In the data rows, zero lies at 4.5, halfway between 4 and 5.
Here are some points, one per row:
[5 4 2 6 5 7 4 4 3 3 4 2 5 8 2 4 6 6 6 4 5 5 7 4 6 4 5 3 3 4 5 5 5 2 4 3 5 4 8 1 5 5 0 6 5 5 3 4 3 3 4 4 4 7]
[3 3 5 4 3 5 1 5 6 6 3 5 4 4 4 6 3 5 7 4 5 4 5 4 3 8 8 5 5 3 3 5 6 4 4 5 4 3 2 7 5 3 8 6 1 7 2 3 3 3 3 4 6 5]
[7 3 2 5 5 5 7 6 8 5 7 6 7 6 2 4 3 4 5 7 5 8 7 6 2 5 4 2 6 9 5 4 9 6 2 6 9 9 4 2 5 5 6 6 6 2 3 4 5 5 8 3 8 5]
[6 2 5 7 5 5 3 4 3 1 4 3 5 7 6 5 3 4 5 3 5 3 7 3 2 3 4 2 5 2 2 4 2 4 2 5 3 3 3 6 6 5 2 5 4 3 4 4 3 3 5 4 6 6]
[1 6 4 4 4 5 4 6 4 4 4 6 4 3 4 2 4 2 4 2 4 5 4 3 6 4 2 6 4 5 5 5 5 3 3 4 4 3 4 4 3 3 3 3 3 4 2 4 3 5 3 4 5 4]
[4 3 6 6 5 3 8 5 5 5 2 2 4 5 6 6 4 4 7 5 5 8 7 6 2 2 6 3 5 7 5 4 3 3 1 6 6 2 3 6 5 2 6 7 5 2 5 3 5 3 4 5 3 4]
[5 4 3 3 4 3 3 3 3 3 3 6 4 3 5 3 5 5 2 5 4 6 2 5 4 6 4 5 5 4 4 3 4 4 6 3 4 4 4 3 3 4 5 1 3 3 9 7 3 5 3 4 3 4]
[5 6 5 4 4 3 4 1 5 4 5 6 3 4 3 4 3 5 3 5 4 3 3 5 6 4 4 4 3 2 4 6 5 4 5 3 3 4 2 4 4 6 4 4 2 6 4 4 3 5 3 4 9 5]
[3 5 8 2 3 6 7 6 9 6 6 6 3 5 6 1 5 2 3 6 4 2 4 4 5 7 9 5 3 5 3 4 5 3 6 5 4 2 9 2 5 3 9 3 6 4 3 4 5 7 7 5 3 4]
[3 5 4 5 2 4 7 8 3 4 4 4 6 4 4 2 3 4 5 2 6 4 5 7 5 5 8 5 4 2 5 4 5 4 2 4 5 4 2 5 4 4 8 3 6 2 2 3 5 5 7 6 2 6]
[5 4 4 4 4 5 3 5 5 4 4 2 5 4 3 4 6 3 4 4 7 3 4 5 5 5 5 4 3 3 4 5 3 4 5 4 5 3 4 6 6 2 8 5 7 3 3 3 9 5 5 7 5 6]
[2 4 3 4 6 4 4 4 3 6 8 3 4 3 4 3 5 4 3 4 3 2 2 5 3 4 5 4 5 7 3 4 4 5 7 5 3 6 3 2 5 3 7 5 3 4 2 4 2 5 3 3 1 3]
[4 5 4 4 5 5 2 3 6 5 6 4 3 3 6 3 5 6 3 5 3 9 7 6 9 4 3 7 6 3 3 3 6 5 7 4 3 7 5 6 4 3 6 3 4 3 5 7 8 5 3 6 3 4]
[3 2 7 6 5 3 5 3 4 3 3 2 6 6 5 4 2 5 6 3 6 5 5 3 3 3 5 4 5 9 5 5 4 4 4 5 8 2 3 6 5 3 3 6 6 5 8 3 4 4 5 6 5 5]
[8 4 4 6 7 4 6 6 5 6 6 4 8 9 3 5 8 3 6 8 4 5 6 5 4 5 5 5 6 5 5 5 9 5 2 4 8 9 6 5 5 4 2 6 3 1 4 3 4 4 7 5 6 3]
[3 5 5 4 3 3 2 5 4 6 3 4 5 4 4 3 2 5 5 3 5 4 3 4 5 6 2 4 4 6 3 4 4 5 2 4 4 4 5 2 5 2 3 4 2 4 6 4 4 4 4 3 4 4]
[7 4 2 6 4 8 4 6 6 5 5 4 7 7 5 9 4 4 2 4 9 6 7 4 4 5 4 4 6 4 6 6 3 5 5 6 4 2 4 5 5 5 3 3 6 6 3 3 4 4 5 8 2 5]
[4 6 4 3 4 3 7 4 5 6 4 6 4 4 4 4 7 7 5 2 3 3 5 4 5 6 2 5 4 4 8 4 4 5 6 3 4 5 4 6 3 4 8 5 5 6 8 9 1 5 2 3 7 5]
[6 5 7 4 4 4 4 6 3 4 2 9 3 3 4 9 3 6 3 4 3 3 3 6 6 3 3 5 4 3 6 5 3 5 8 4 3 7 7 4 3 6 7 2 3 7 6 5 4 5 3 4 7 5]
[7 6 4 6 7 5 7 6 4 6 6 5 6 6 5 3 9 5 5 7 5 4 4 5 3 6 4 4 6 4 4 4 9 4 4 4 5 9 7 5 4 3 2 6 4 4 6 2 4 4 5 4 4 4]
[2 6 6 3 3 5 3 2 3 3 6 7 3 3 9 4 4 2 3 5 3 4 2 4 5 5 3 5 4 4 8 4 4 5 3 4 8 5 5 3 3 6 2 6 3 7 8 5 5 6 2 3 4 4]
[7 4 5 4 6 3 3 8 5 2 5 6 2 2 9 8 6 4 7 5 3 5 2 5 9 3 4 6 4 3 2 5 7 6 6 4 2 4 5 5 5 8 5 4 9 8 6 6 5 5 3 6 8 5]
[6 4 4 5 6 4 2 4 4 4 3 2 5 5 6 8 3 7 5 1 4 3 6 4 1 4 5 5 5 2 4 4 3 3 4 4 3 3 5 4 4 7 0 6 9 3 4 3 5 4 6 5 6 4]
[4 5 3 7 3 5 9 4 4 7 9 3 7 5 4 5 2 8 5 4 5 4 4 6 5 4 9 4 5 4 3 4 4 4 5 7 4 3 5 8 6 4 4 4 5 0 8 5 6 3 5 2 6 5]
[3 5 5 5 3 5 3 3 5 3 3 4 5 2 2 2 4 4 4 6 3 4 3 4 4 5 6 5 4 3 3 5 2 6 5 5 5 5 7 3 5 4 2 5 7 5 5 4 3 4 3 4 3 4]
[2 4 4 4 4 4 4 2 5 3 3 5 5 4 3 7 6 4 5 4 4 3 3 3 6 4 4 4 4 4 3 3 4 5 5 5 3 3 4 2 7 2 3 4 5 2 4 3 4 5 6 4 4 5]
[5 6 4 5 4 4 3 5 4 3 3 4 4 4 4 3 4 4 4 5 4 3 3 5 3 4 1 8 3 5 1 5 4 4 5 4 4 2 3 4 7 9 6 4 1 6 3 5 6 5 3 3 5 5]
[3 4 6 7 7 5 7 4 2 7 6 3 5 5 2 7 4 3 8 4 5 6 7 4 2 4 9 3 5 8 5 4 5 4 2 7 3 3 2 4 6 6 3 6 3 5 9 6 7 4 5 7 4 4]
[7 6 4 3 3 6 5 6 4 4 5 6 3 4 4 1 7 4 4 7 4 3 3 5 7 6 3 8 3 8 8 5 1 6 4 4 3 2 3 6 1 5 5 7 4 7 3 4 4 5 9 4 4 5]
[7 4 3 3 5 7 6 7 4 4 3 4 4 3 4 6 3 4 2 2 5 5 5 5 4 4 4 4 4 3 8 6 3 7 7 5 5 3 5 6 4 6 3 3 3 8 3 3 4 4 3 5 4 4]
[8 5 4 5 5 3 3 2 4 5 1 3 5 5 8 3 5 7 6 3 8 5 6 5 8 4 4 3 7 7 9 5 7 5 7 5 4 6 5 7 5 8 4 3 4 2 1 9 8 5 5 4 4 4]
[2 3 7 2 4 6 6 2 6 4 5 7 2 3 4 5 4 4 6 8 4 3 2 3 4 6 2 5 4 4 2 4 3 5 4 3 5 4 4 4 3 4 5 1 8 6 3 5 5 5 3 3 1 2]
[2 5 5 6 5 5 2 5 6 4 6 2 6 5 5 3 3 4 5 6 5 7 6 3 1 3 4 3 4 2 6 5 3 5 4 3 5 2 6 5 4 3 5 4 4 5 3 4 4 3 9 4 4 3]
Along one direction, these points spread out more than along any other. Take the direction at right angles to it along which they spread out most. Go by this last direction. How far along it is each point below, from 0 to 99? 50 is the average, and the first point above lies past it. One standard deviation of the points above along it is 16.
[5 6 4 5 4 4 3 5 4 3 3 4 4 4 4 3 4 4 4 5 4 3 3 5 3 4 1 8 3 5 1 5 4 4 5 4 4 2 3 4 7 9 6 4 1 6 3 5 6 5 3 3 5 5] >> 58
[6 5 7 4 4 4 4 6 3 4 2 9 3 3 4 9 3 6 3 4 3 3 3 6 6 3 3 5 4 3 6 5 3 5 8 4 3 7 7 4 3 6 7 2 3 7 6 5 4 5 3 4 7 5] >> 45
[6 2 5 7 5 5 3 4 3 1 4 3 5 7 6 5 3 4 5 3 5 3 7 3 2 3 4 2 5 2 2 4 2 4 2 5 3 3 3 6 6 5 2 5 4 3 4 4 3 3 5 4 6 6] >> 80
[2 6 6 3 3 5 3 2 3 3 6 7 3 3 9 4 4 2 3 5 3 4 2 4 5 5 3 5 4 4 8 4 4 5 3 4 8 5 5 3 3 6 2 6 3 7 8 5 5 6 2 3 4 4] >> 46
[7 6 4 3 3 6 5 6 4 4 5 6 3 4 4 1 7 4 4 7 4 3 3 5 7 6 3 8 3 8 8 5 1 6 4 4 3 2 3 6 1 5 5 7 4 7 3 4 4 5 9 4 4 5] >> 37
[2 4 4 4 4 4 4 2 5 3 3 5 5 4 3 7 6 4 5 4 4 3 3 3 6 4 4 4 4 4 3 3 4 5 5 5 3 3 4 2 7 2 3 4 5 2 4 3 4 5 6 4 4 5] >> 60
[3 5 4 5 2 4 7 8 3 4 4 4 6 4 4 2 3 4 5 2 6 4 5 7 5 5 8 5 4 2 5 4 5 4 2 4 5 4 2 5 4 4 8 3 6 2 2 3 5 5 7 6 2 6] >> 53
[1 6 4 4 4 5 4 6 4 4 4 6 4 3 4 2 4 2 4 2 4 5 4 3 6 4 2 6 4 5 5 5 5 3 3 4 4 3 4 4 3 3 3 3 3 4 2 4 3 5 3 4 5 4] >> 53
[4 5 3 7 3 5 9 4 4 7 9 3 7 5 4 5 2 8 5 4 5 4 4 6 5 4 9 4 5 4 3 4 4 4 5 7 4 3 5 8 6 4 4 4 5 0 8 5 6 3 5 2 6 5] >> 51
